0: [-1.85 -0.54 -0.08 -0.77  0.15 -0.07 -0.33 -0.72 -0.05 -1.01  1.21  0.53
  0.15 -1.44  1.58 -0.22 -0.23  0.41  0.1  -2.15 -0.46  0.18 -0.84 -0.54]
1: [ 0.77 -2.4   0.92 -0.56  0.61 -0.4  -0.24  0.23 -0.17  0.4   0.82 -0.29
  1.68  0.33 -0.34 -0.4   0.2   0.02  0.88  0.03  0.08  0.05  1.11  1.03]
2: [-0.29  3.53 -1.62  0.47 -0.88  1.17 -0.03  0.13  0.09 -0.27 -1.    0.67
 -0.27 -1.4   1.35  1.07 -1.23 -0.97 -0.4   0.41 -0.92 -0.58  1.52  1.78]
3: [ 0.74 -2.29  1.12 -1.27  0.33  0.08 -0.2   0.09 -0.08  0.44  1.06 -0.46
  1.51  0.09 -0.08 -0.22 -0.03  0.54  0.96 -0.15  0.09  0.37  1.09  0.52]
4: [ 1.17  0.82  0.91 -1.07  0.86  1.44 -0.16  0.33 -0.42  0.76 -1.37 -0.24
  2.41  0.27 -0.48  0.23 -0.31  0.1   0.04  1.76 -0.03  0.73 -0.86 -1.14]
5: [ 0.63 -2.35  1.21 -0.79  0.88  0.01 -0.26  0.18 -0.39  0.5   0.8  -0.41
  1.67 -0.3   0.04 -0.06  0.71  0.29  0.66  0.34  0.06  0.06  0.95  0.58]
6: [-0.64  3.67 -1.03  1.94 -1.66  0.39  0.74  3.29 -0.49  0.37  0.84 -0.16
 -2.94  2.21 -1.19  0.74  0.1  -1.06 -0.07  0.6   1.46 -1.43  0.34  1.71]
7: [-1.93 -0.7  -0.57 -0.88  0.29 -0.51 -0.04 -0.95  0.25 -1.09  1.09  0.5
  0.23 -1.5   1.71  0.24 -0.33  0.03  0.3  -2.22 -0.67  0.29 -0.4  -0.25]
8: [ 1.09  0.85  0.82 -1.32  0.88  1.37  0.01  0.44 -0.18  0.91 -1.65 -0.29
  2.38  0.3  -0.86 -0.33  0.26  0.39  0.05  1.71 -0.15  0.74 -0.78 -1.12]
9: [-3.36 -1.44  0.1   0.1  -0.27 -0.89 -0.11 -0.66  0.24 -0.49 -0.95 -0.17
 -2.33  1.53 -0.73  0.92 -0.63 -1.66 -0.17 -0.97 -1.06 -0.59  0.18 -0.5 ]
10: [-3.17 -1.7   0.04 -0.14 -0.67 -1.03 -0.25 -0.65  0.46 -0.47 -0.79  0.56
 -2.63  1.41 -0.85  0.81 -0.26 -1.81 -0.17 -0.64 -1.12 -0.12  0.27 -0.09]

[-0.34 -1.51  2.49 -1.07  2.11  0.63 -0.38  0.13  0.22 -0.51  0.86  0.8
  0.33 -1.56  1.43  1.18 -1.39 -1.33 -0.73  1.65 -0.32  0.18  0.96  0.87] 5 3 1
[-1.34 -4.02 -3.35 -0.14  0.04 -0.57 -0.15 -0.82  0.21  0.14 -1.8  -0.76
  2.13  0.51 -0.8  -0.51  0.36  0.25  0.24 -2.23 -0.49 -1.05  0.37 -0.54] 1 3 7
[-0.02  2.67 -1.16  1.98 -1.73  0.47 -0.3  -1.05  0.33  0.24  0.89 -0.03
 -1.41 -0.05  0.98 -0.19  0.11  0.1  -0.06  0.5   1.37 -1.49  3.06 -0.71] 2 6 0
[ 0.32  3.37 -1.9   0.82 -0.73  0.85 -0.15 -0.35  0.03  0.16  0.82 -0.01
 -0.54  2.17 -2.77  0.    0.15 -0.01 -0.38  0.21  1.11 -0.65  1.21  0.16] 6 2 8
[-0.18  3.24 -1.57  1.02 -1.02  0.97 -0.29 -0.48 -0.04  0.19  0.89  0.06
 -0.22  2.32 -2.33 -0.03  0.16 -0.07  0.27  0.26  0.86 -0.52  1.3  -0.2 ] 6 2 4
[-0.51  3.5  -0.64  2.01 -1.46  0.77  0.97  3.31 -1.13  0.06  0.75 -0.13
 -2.49  2.01 -1.    0.91  0.17 -0.97 -0.03  0.52  1.36 -1.8   0.72  1.87] 6 2 9
[-0.96  0.39 -0.29  1.73 -1.11 -0.17 -0.06 -0.73  0.16 -0.03  1.18  0.37
 -0.83 -1.64 -0.14 -0.75  0.52  0.56  0.11  0.77  1.25 -0.57  1.1  -0.23] 0 7 5
[-0.18  3.5  -0.85  1.97 -1.5   0.62  0.93  3.67 -0.94  0.04  0.53 -0.21
 -2.6   2.17 -1.31  0.87  0.05 -1.03  0.07  0.29  1.47 -1.31  0.65  2.02] 6 2 9
[-0.1   2.59  0.21  0.88 -1.5  -0.05  0.02 -0.1  -0.07 -0.6   0.79  0.46
 -1.19 -0.1   0.76 -0.32  0.24  0.1   0.41  0.07  0.07  0.68 -1.37 -0.61] 0 7 2
[ 0.11  2.7  -1.18  1.65 -1.79  0.68 -0.13 -0.6   0.44  0.12  1.   -0.1
 -1.18 -0.19  1.19  0.04  0.36  0.28  0.08  0.82  1.06 -1.4   3.04 -0.5 ] 2 6 0
[ 0.37  3.5  -1.96  1.31 -0.33  0.55 -0.11 -0.63  0.14  0.36  0.8  -0.08
 -0.55  2.22 -2.22  0.06  0.02 -0.54 -0.13  0.56  1.43 -0.46  0.97  0.09] 6 2 4
[ 0.35  3.34 -1.79  0.85 -0.84  0.95  0.   -0.4   0.1  -0.26  0.77 -0.04
 -0.14  2.1  -1.95  0.08  0.44 -0.22 -0.17 -0.03  1.3  -0.64  0.93  0.15] 6 2 4
[-0.23  4.18 -1.54  0.07 -1.01  0.85 -0.54 -0.32  0.26 -0.49 -1.    0.82
 -0.07 -0.97  1.83  1.1  -1.29 -1.05 -0.7   0.83 -1.27 -0.64  1.53  2.31] 2 7 6
[ 0.23  3.58 -1.85  1.12 -0.61  0.93 -0.23 -0.47  0.09  0.09  0.93  0.27
 -0.1   2.35 -1.85 -0.23  0.1   0.18 -0.4   0.35  1.39 -0.61  1.06 -0.01] 6 2 4
[-0.18  2.98 -0.87  1.6  -1.61  0.92  0.04 -0.95  0.47  0.34  0.93 -0.01
 -1.28 -0.26  1.23 -0.31  0.21  0.31  0.01  0.61  1.14 -1.61  3.01 -0.38] 2 6 0
[-1.16 -4.23 -3.11 -0.45 -0.02 -0.56 -0.28 -0.6   0.42  0.22 -1.37 -0.89
  2.22  0.41 -1.28 -0.52  0.29  0.27  0.   -1.92 -0.65 -1.19  0.37 -0.74] 1 3 5
[-0.02  3.4  -2.04  0.65 -0.76  0.9   0.17 -0.89  0.21  0.08  1.27 -0.19
 -0.59  2.24 -2.28 -0.27  0.34  0.   -0.41  0.25  0.74 -0.66  1.03  0.02] 6 2 8
[-0.35  2.84  0.13  0.64 -1.47  0.03 -0.35  0.21 -0.03 -0.74  0.85  0.22
 -1.47 -0.25  1.12 -0.5   0.37  0.2   0.68  0.31  0.07  0.85 -1.19 -0.59] 0 2 7
[-0.16  2.93  0.14  1.   -1.46  0.51 -0.2   0.2  -0.13 -0.78  1.15  0.07
 -1.43 -0.1   1.05 -0.72  0.25  0.54  0.44  0.31  0.28  1.1  -1.13 -0.81] 0 2 7
